[131 129 117 117 117] = mezok
[131 129 120 106  90] = zubev
[130 132 152  95 148] = mig
[130  75 100 148 104] = tunem
[142 146  79  72 144] = lopi
[136 100 160  72 109] = lev
[117  86  86 161 161] = gepe
rest: [160  72]  [109]
howmany mezok: [132]  0
howmany gepe: [161]  2
key -> tag
[108] -> z221
[110] -> z180
[117] -> z885
[109] -> z915
join lev 4:   z915

[139 107 168  90 129 125 128 152 129 130 131 119  92 138  99 132 128 137
 114 128 155 122 102 114 152  83 122 130 122 110 136 125 133 130 129 141
 135 127 125 128 121 124 124 129 128 128 124 140 132 138 126 132] -> sema
[139 107 168  90 129 125 128 152 129 130 131 119  92 138  99 132 128 137
 114 128 155 122 102 114 152  83 122 130 122 110 136 125  87 140 125 141
 127 109 152 118 118  94 131 131 133 154 137 148 125 156 111 105] -> buta
[122 120 137 127 127 123 129 139 130 134 131 125 114 130 120 127 121 143
 117 129 142 126 115 128 135 115 119 125 105 104 123 129 174 138 120 141
 128 111 133 114 127 112 136 127 133 144 136 130 127 139 122 121] -> gaged
rest: [141 128]  [111 133 114 127 112 136 127 133 144 136 130 127 139 122 121]
howmany gaged: [128]  2
rest: [120 137 127 127]  [123 129 139 130 134 131 125 114 130 120 127 121 143 117 129 142 126 115
 128 135 115 119 125 105 104 123 129 174 138 120 141 128 111 133 114 127
 112 136 127 133 144 136 130 127 139 122 121]

[130 134 112 122 121 132 120 138 133 124 126 123 124 140]  maro
[112 123 127 129 132 126 120 130 128 142 136 121 132 126]  legak
[ 54 120 120 134 111 120 143 120 120 130 130 130 158 180]  Gogu
[117 126 126 132 129 131 120 131 128 139 132 122 107 122]  zote
[121 139 121 120 128 122 131 127 129 123 125 130 125 154]  Votu
[112 106 141 106 139 106 106 192 179 112 153 106 106 179]  Ritos
[122 125 127 128 129 125 124 135 127 139 136 125 130 121]  daru
[112 141 135 122 109 135 149 130 129 133 137 121 133 131]  Tifi
[129 138 140 125 106 117 136 145 149 131 127 105 141 117]  kage
[134 125 139 130 106 121 134 145 143 127 125 128 141 120]  tizur
[127 129 105 138 117 128 128 133 126 132 115 120 130 140]  zifoz
key -> tag
[142] -> z614
[131] -> z798
[129] -> z9
[130] -> z734
[192] -> z726
[143] -> z178
join legak 7:   z734
howmany Ritos: [106]  6
howmany Gogu: [120]  5
rest: [128 139]  [132 122 107 122]
rest: [179 112]  [153 106 106 179]
rest: [122 109]  [135 149 130 129 133 137 121 133 131]
howmany Ritos: [105]  0

[175 194 191  79  81  72 174  79  77 174 194  81  79  82 199  67 194  80
  74]  ves
[118  63  66 174 174 179 120 175 175 117  64 172 175 172  59 183  64 175
 177]  met
[175 194 191  79  81  72 174  79  77 174 194  81  79  82  72  67 194  80
  85]  vov
[185  67  70  78  77  79 185  79  79 184  68  80  77  78  62  83  68  78
  85]  sudi
key -> tag
[64] -> z894
[176] -> z254
[80] -> z288
[174] -> z760
[175] -> z828
[79] -> z71
join met 12:   z828
rest: [68 80 77]  [78 62 83 68 78 85]
rest: [ 63  66 174 174 179]  [120 175 175 117  64 172 175 172  59 183  64 175 177]
asked: [175 194 191  79  81  72 174  79  77 174 194  81  79  82  72  67 194  80
  85]  vov
howmany vov: [72]  2

[108 107 188 188 189 107 106 165 190 109 111 189 189 110 108] -> supev
[105 103  71 168 168 104 102 157  65 102 104 168 169 104 104] -> kuvi
[124 122 184 196 189 107 105 140 188 123 124 187 198 123 123] -> nido
[172 174 169  99 169 172 173 169 169 172 173 167  96 174 173] -> vutam
[ 73  72 172 100 100  71  69 198 179  72  75 174 100  71  72] -> pel
[179 180  90 177 180 179 179  62  84 179 179  87 180 181 182] -> Tiv
[173 173 173 197 199 174 173  73 175 173 171 174 199 174 173] -> bek
[163 163 168  82  81 162 163  76 170 162 161 171  81 162 163] -> Muzo
[111 112 159 206 207 110 111 164 161 110 112 159 205 109 110] -> sugev
[ 97  97  75 163 164  96  95 176  73  98  98  74 163  96  98] -> tazar
howmany vutam: [169]  4
rest: [189 107 106]  [165 190 109 111 189 189 110 108]

[103 127 119 121 106  90 143  99 137 129 118 103 125 138 107] = redel
[102 126 119 121 105 131 143  97 137 128 117 102 124 138 107] = von
[155 107  98 134  93 153 121 159  94 157 140 117 152  86 119] = matez
[103 127 119 121 106  90 143  99 137 129 118 103 125 138  73] = rore
[102 126 119 121 105 131 143  97 137 128 117 102 124 138 106] = zipu
rest: [107  98]  [134  93 153 121 159  94 157 140 117 152  86 119]
Table of tags by key:
[137] -> z879
[155] -> z891
[102] -> z771
[121] -> z584
join zipu 0:   z771
asked: [102 126 119 121 105 131 143  97 137 128 117 102 124 138 107]  von

[127 132 196 127 125 129 125 127] -> tilum
[102 132 127 101 164 127 164 101] -> Let
[128  88 124 128 127  93 127 128] -> kov
key -> tag
[128] -> z822
[124] -> z59
[196] -> z575
[127] -> z321
join kov 2:   z59
asked: [127 132 196 127 125 129 125 127]  tilum

[131  53 125 125] : fetok
[175 202  82 154] : Mibuv
[178 201  82 151] : reso
[176 203  82 150] : Vipo
[177 203  84 151] : bap
[130  53 125 125] : nov
[175 200  98  87] : Diz
[ 40 134  97  87] : menet
[177 202  82 148] : sena
[ 78  57 171 104] : dabev
[129  56 128 198] : Selof
key -> tag
[178] -> z832
[131] -> z75
[175] -> z709
[78] -> z721
[201] -> z143
[130] -> z997
join reso 0:   z832
howmany fetok: [53]  1
howmany nov: [125]  2
rest: [130  53]  [125 125]
rest: [ 40 134  97]  [87]
rest: [ 78  57 171]  [104]

